0: [126  75 181 108  87 109 140 109 113  97 111 156  85 152 132 122  87 112
 122 183 105 163 108 128 144 150 143 182 117 154 150 111]
1: [ 80 135 158 151  88 145 122 179 123 106  91 138 105  94 165  88 198 155
  84 170 164 132 167  58  82 104 183 104 148 182  70 178]
2: [ 93 164 134  73 136  95  72 116 151  64 153 126 129  89 138 104  73 107
 118  78  95 192 121 178 122  92 110 158 110 128 131  66]
3: [ 84 184 177  76 139 107 192 111  94  94  82  91 140  62 123  68 187 109
  97 158 141  94  76 109 158 156 127 188 104 157 103  96]
4: [ 95 162 139  77 136  93  79 122 148  67 148 130 134  86 131 106  81 114
 117  88  96 190 119 167 124  98 113 151 111 125 128  73]
5: [187  86 147  66 102 164  96  73  64  69 131 191 174 166 118  89  88 191
  88  98 190 181 180 182 190 119 188  66  62 102  67 156]
6: [ 60  67 104 103 176 188 133 193 187 164 153  90  80 103 104 112 173 164
 159 110 120 171 141  68  68  94  73 133 104 128 130 184]
7: [139  94 110 145  98 119 112  97  98  92 125 153 148 144 154 142 136  81
 132  98 152 158 134 120 160 156 156 175 169 156  79 184]
8: [116  73  70 187 189 188 189  85 191 189 186  76 101 177  69 140 115 192
 187  86  64  65  78 144  63  67  74 140 188  77 197  84]
9: [ 65 106  66 185 166  77 120 191 191 189 177 102  68 130 107 137 186  90
 177  69  73  77 174  96  55  72  70  68  68 107 139 124]
10: [105 152 121  72 100 171 124 113 111 121 102 152 163  65 179 110  97 116
  72 128 152 170 134  70 135 145 159 147 179  88 142 158]
11: [149 133 160 116 114 172 136 190 115 127 128  87 131 121 140 173 102 184
  75 146 138 117  94 109 140 178 127 124 137 137 147 173]
12: [107 171 129 110 123 136 140 151 120 100  68  65 126 105 100 122 181 130
 115 146 132 163 112 107 143 155 149 169 126 136 147 178]
13: [148  85  69 143 189 162 180 101 185 175 184 108 102 164 127 102  89 178
 190  95  66  86  77 172  83  77  76 162 149  75 146  91]
14: [137 139  98 161 154 148 155 141 161  68 158  96  92 135  93 170 166 129
 167  83  87 149 123 155 100 100  91 148 178 102 168  61]
15: [ 87 131 130 192  90  62 195 101  78  83  58 164 151  73 121 177 134  97
  89 152 155 127 126 109 164 163 143 109 100 131 137 128]
16: [113 174 159 117 100 128  95 148 110 158 129 130 159  70 151  88 159 121
 108 186 133 122 127  98 117 114 147  87 134 187 160 133]
17: [179  83 181 146  91 172 167  90  83  98  88 160 142 148 161  75 137 118
 129 160 154 165  94 149 163 193 177 115 111 161 112  79]
18: [146 186 101 172 143 165 178 127 147 150 172 125  83  89  96 139 104 171
 151 135 109 164 110 150 107 120 104 109 115  97 160 162]
19: [159 141 176 131  86 111 185 193  95  83 133 153 142  82 154 147 161  75
 121 145 167 111  98  85 171 181 180 100 104 184 133 104]
20: [174  94  83 103 183  83 194 172 182 162 182  74  95  81  70  78  70 180
 169  99  69 112  85 183  77  86  86 167 147  81 182 143]
21: [ 61 156 109  95 117 186  92 123 145 127 145 105 111 100 124 159  93  76
 138 159 109 174  90 185 132 127  82 195 106  82 180 160]
22: [132  88  84 147 184 150 173 117 195 158 177  80 142 160  71 168 121 184
 187 164  64 100  90 166  91  83  77 182 170  73 175  93]
23: [108 144 179 132  95 181 166 140 104 146  86 130 140 120  82  71 170 131
  96 126 154 151 110  60 157 156 175 116 111 174 118 176]
24: [122 104 105  87 151  92 114 127 136 130 152  86 113 137  96 157  88 119
 145 155  86 186  75 155 110 181 101  73 166 102 164  78]
25: [164 158 121  97 144  82  88  81 133 174 141 108 113 126 127 164  84  93
 145 183  88 178 141 174 132 106  83 183 181 114  77  80]
26: [170 134 164  73 112 114 130 143 111  82  95  84 137 117 136  88 145  94
 137  95 156 101 158 100 134 167 163  86 149 174 138  99]
27: [175  91 164 148  71 157  72  75  72 186  66 177 171 161 126  91  69 109
  77 110 190 145 164 137 188 193 179  70  72  65  91 153]
28: [157 158 121  93  83 115  87  86  83  88  78 179 158 116 182  74  84  97
 131 163 181 178 136  81 168 190 185 118  88 170 119 135]
29: [115 171 119 160 142  70 117 111 129  74 142 106 131 117 114 176  69  96
 152 174 104 192 155 166 137 111  96 165 104  98 155  77]
30: [ 98  76 185 145  91 170 107  88  85 170 101 155 158 144 160 139  78 112
  78 163 172 163 168 154 172 169 162  83  84 112 107 164]
31: [ 69 107 149  72 177 147 179 177 132 110  76 119  75  55 165  65 107 173
  63  84 134 158  64  84 107 139 149 129 148 152 155 147]
32: [ 83 112 123 122 150 155 157 181 169 138 108 175 172  77 172 181 175 159
 133 124  91 100 105  93  73 110 125 168 175 151  90 136]
33: [107 161 126 131 161  65 178 202 166 118 180  90  91 117  89 155 118 151
 161  76  69  97 146 131  76  94 101 159 190 187 132  67]
34: [135 153 146  92 127  85 126 118 123  74 122 116 136 102 185  73  70  88
 127 187  94 195 169 157 155 158 113 194 137 160 142  60]
35: [112 149 101 147 172  88 138 139 162 168 171  97  77  84 100  88  74 165
 164 169  91 126  73 173  93  88  90 144  88 106 152 161]
36: [132  74  91 120 162 132 151 150 155 172 150  87  98 145  79 155 186  82
 162 116  90 115 129 142  94  93 101 174 153 117 189  76]
37: [156 194 155 102 155  63 167 130 149  92 145 129 113 143  91 156  80 115
 154 144 107 175  76 132 121 132 120 172  66  93 169 106]
38: [104 111 146 157 117  67  85 167 118 107 125 148 127 156 101 130 137  90
 140  97 153  77 180  72 162 148 133  80 177  99  70 159]
39: [132 131 162 106 106 118 148 127  99  74  61 145 153 123 135 164 128 149
 104 164 125 174  93 119 159 182 196 131  80  92 143 173]
40: [140 196 194 111 132 131 163 160 125 138  68 152 113  96 125 129 124 184
 123 141 140 127 102 184 104 135 135 149 141 127 138 116]
41: [ 59  66 162  75 156  92 149 187 183 161 146  85 122  83 104  83 112 169
 152  63 110  62 130  89  56  88 112 166 198 186 153 126]
42: [152 127 175  84 100 111 156  98  87  94 123 168 130  70 193  75 141 119
  65 157 161 142 122 124 161 171 124 147 101 163 111 140]
43: [112 133 131 169 117 156 131 171 134 103 102 130 145  78 152  82 188 140
  96  79 147  83 122  73  94 178 128 145 148 181 136 164]
44: [168 158 114  93 149  78  80  81 137 177 149 103 116 122 123 172  72  87
 149 191  78 188 144 183 130  99  71 193 179 105  74  68]
45: [164 189 130  71 153  91 103 109 103 123 162  82  78 172 150 188  78  80
 134 185 137 185 150 166 147 116 103  72 107 134  90  73]
46: [131 133 155 132  94  69 173 107  87  84  65 162 148 128 133  68 177 105
  85 133 163 129  68 136 152 164 169  96 117 166  96 171]
47: [ 78  87  91 172 188 136  90 196 191 167 173  99  74 124 108 133 188 178
 174  68 101  81 171  66  66  82 170 154  71 116 178 125]
48: [ 84  63 187 190  63 186  68  74  83 183  62 194 147 172 175  67 154 190
  88  65 191  72 187 183 191  85 195  64  74 128  78 192]
49: [144 128 111  92 109 116 197 103 104 132  77 155 148 164 163 176 134  85
  85 150 161 154 134 124 125 159 153 119 127 121  77 126]
50: [ 64 142 181 126 131 180  91 136 135 116 114  67 109 107 134 124 168 123
 120 119 123 124 115 151 115 136 141 136 146  93 117 132]
51: [144  93  87 100 173 128  77 139 172 151 164  84  64  69 134 172  99 162
 177 139  78 131  98 162  96 100 119 149 132 108 180 109]
52: [186  81  79 160  71  72  86  78  69 158 134 174 178 187 101 139 146 126
  68 120 179 151  85 142 180 186 191  75  88  81 102 185]
53: [117  66  71 193 191 191 192  85 191 180 179  77 100 180  68 140 114 198
 189  82  65  62  74 142  67  72  77 143 193  71 198  85]
54: [186 197 163 120  78  93 111  84  67  77  81 170 166 168 145 125 186 111
  70  98 178  96 186  77 162 150 194  86 166 194  78 171]
55: [ 79 118  80 187 135 180  74 190 195 183 183 104  69  69 115 144 178 145
 191  66 128  66 188 146  88  66  67 105 183  79 134 120]
56: [164 158 113  98 144  85  79  85 137 173 141 107 122 122 127 162  77  87
 150 189  81 186 145 178 134 109  77 182 168 106  76  74]
57: [147 138 171 109 105 170 130 200 105 120 122  82 139 114 149 184 102 182
  62 155 146 123  96 100 148 191 134 117 132 145 141 184]
58: [ 82 182 128 153 191 160 116 179 179 164 162 131  84  57 117 183  94 155
 143 172  67  90  86 111  65 105 103 160 179 103 119 108]
59: [107 180 126 121 126 135 138 156 124 105  67  67 120 106  98 113 181 134
 111 140 131 155 111  99 139 156 147 183 126 143 147 180]
60: [182  80 190 151  83 174 166  86  73  95  80 171 143 148 169  62 142 109
 125 160 158 164  84 148 166 201 186 116 102 164 106  76]
61: [103 101  99 111 180 169 183 163 189 147 170  82  78 127 147 157 119  85
 186 126  73 101 182 120  70  76  79 148 178  87 155 104]
62: [176  98  91 155  73  67 141  73  72  65  97 187 185 176  84 119 125  67
  93 113 180  75 161 156 173 124 177  81  91 128  88  95]
63: [127  68  83 127 167 133 153 151 159 182 156  88  93 149  72 163 190  81
 165 118  83 117 127 147  90  85  94 184 154 110 194  75]
64: [136  86  86 136 179 160 176 111 188 163 171  80 150 159  74 167 111 186
 179 169  66 100  88 165  95  87  81 189 173  74 180  95]
65: [138 144 181 138 102 105 113 106  92 161  83 125 189 129 166  80 132  62
  77 161 177 162  88  79 163 196 158 125  70 201 107 110]

[170  65  80 194  63 188  66  65  71 191 171 194 176 191 189  65  90 186
  99  60 192  72 193 182 191  72 118  64  64  75  80 185] 48 27 5 30 52
[ 59  64 106  96 176 189 134 194 186 162 151  91  78 101 105 106 171 163
 156 114 124 182 149  64  69  96  72 126  95 123 127 191] 6 47 61 50 9
[117 144 185 117 128  79 133 167 109  90  96 166 183  67  81 114 149 174
 103 184 105 169  99  73 148 158 146  92 113 108  97 136] 39 16 23 12 46
[117 141 174 121 138  80 136 168 118  98 106 156 173  71  71 120 152 179
 106 174 100 166 101  83 137 149 139  93 116  99 104 133] 39 12 16 40 59
[ 62  89  75 197 174 182  84 201 198 185 186 118  61 152 111  97 196 171
 177  72 101  72 191  71  70  68  65  82 197  84 133 158] 55 9 47 6 61
[ 81 129 158 151  84 149 124 178 121 102  89 140 110  88 163  87 198 164
  83 179 166 137 170  57  78 101 183 103 146 183  66 179] 1 16 43 23 59
[188  90  85 158  67  59 141  69  67  57  95 189 190 185  72 115 120  61
  90 116 187  71 161 164 181 123 181  75  82 126  83  86] 62 52 46 49 15
[157 125 176  86  99 109 159  98  85  93 125 172 124  67 195  70 143 118
  65 158 160 150 124 127 169 169 123 142 104 166 102 134] 42 46 17 28 65
[128 133 152 115 112 110 144 128 108  75  58 140 152 119 125 162 123 148
 115 165 124 175  94 123 152 174 187 135  83  83 151 175] 39 12 59 15 0
[141 198 103 174 152 177 189 134 156 149 176 119  72  78  95 140  99 177
 161 136 100 165 113 150  98 111  93 113 119  99 167 159] 18 35 58 14 51
[159 165 122  87  82 116  85  85  82  88  73 180 159 113 184  66  78 100
 131 170 183 180 135  78 168 193 187 111  79 172 125 129] 28 65 42 17 60
[167  99 157 141  78 149  84  75  76 175  67 171 171 155 129  98  69 105
  83 110 181 150 160 139 184 186 172  80  73  78  90 145] 27 30 52 5 28
[179  94  91 151  73  67 136  76  75  63  97 184 180 176  77 116 124  68
  93 119 179  75 152 154 175 124 178  82  93 129  89  92] 62 52 46 49 15
[161 190 135  60 162  89  94 112 107 131 170  71  66 170 146 197  71  78
 140 194 133 189 148 172 142 109  95  73 110 129  90  60] 45 25 56 44 29
[120 175 121 166 142  69 112 113 127  66 144 111 126 119 114 180  63  91
 148 173 105 193 152 167 143 107  92 171 105  95 151  74] 29 37 4 56 2
[155 173  97 171 165 101  68 115 153 128 181 134 105 124 175  71 101  85
 120  81 154 140 178  86 115 129 119  78 108  94  72 105] 38 4 2 26 45
[157 187 131  68 164  88  99 115 114 134 171  72  66 161 141 187  71  86
 143 193 128 184 139 171 136 107  93  81 108 127  97  69] 45 25 56 44 29
[136 137 173 138 108 109 117 111 101 151  90 120 184 125 160  90 132  73
  80 156 168 159  97  84 154 186 152 131  79 190 113 108] 65 28 42 46 17
[109 145 178 130  87 188 172 139 103 147  86 132 141 115  77  68 168 132
  92 128 153 157 114  58 159 156 173 118 112 174 118 183] 23 12 59 46 43
[191 149 113 182  74  97  67  68  63 169 120 192 182 184  87 198 117  71
  61 129 186 119 150 144 183 183 191  77  81  96 104 186] 52 27 62 30 49
[ 88 116 128 124 145 157 150 173 162 133 109 175 163  82 172 173 167 156
 128 122 101 106 103 100  84 119 128 157 165 144  89 137] 32 43 58 50 40
[183 188 163 127  81  95 118  83  70  75  80 171 167 163 145 126 183 110
  71  94 178 106 187  80 163 152 192  86 158 183  78 165] 54 46 26 7 62
[ 95 103 101 112 179 178 181 162 190 144 168  83  77 133 156 166 124  73
 188 130  74 101 193 113  70  76  79 146 180  87 152  99] 61 36 63 14 22
[149  95 113 151  86 110 104  93  88  90 118 165 156 144 162 131 142  85
 122 101 162 158 141 119 166 168 165 166 160 158  71 183] 7 49 46 28 42
[ 91 152 152 173 121 175 127 164 170  61  63 126 121  97 109 120 170  77
 108 115 156  80 155  62  92 190 143 124 138 198 113 189] 43 1 59 23 12
[100 183 143  90 185  84  88 116 110 118 109 170 146 136 186 148  87  88
 165 187  96 176 119 151 132 136 113 181 124 187 153  62] 34 29 4 25 56
[ 72 191 185  70 148 126 129  99 106  67 121  64 190  61 150 109 100 190
  98 193 138  68  99  97 147 198 197 119 118 133  68 139] 3 57 39 11 50
[ 86 171 140  82 158  61 157 159 174 151 142  95  96 116  71 142 162 147
 157 126  72  75 189 133 113 118 105 161 157 117 162  91] 33 36 63 61 14
[ 73 175 138 186 193 170 118 188 187 187 165 157  52  56 190 189 178 158
 166  71 111  65 163 161  87  79  69 132 182  86 147 123] 55 58 61 32 14
[131 140 156 136  91  67 176 104  83  77  60 161 150 131 134  61 184 108
  81 128 168 126  69 141 154 165 172  89 118 169  87 177] 46 42 23 15 17
[ 93 135 125 190  94  64 190 102  85  82  67 157 146  72 119 177 128  97
  94 146 146 132 126 115 160 158 140 118 104 132 142 122] 15 39 46 49 19
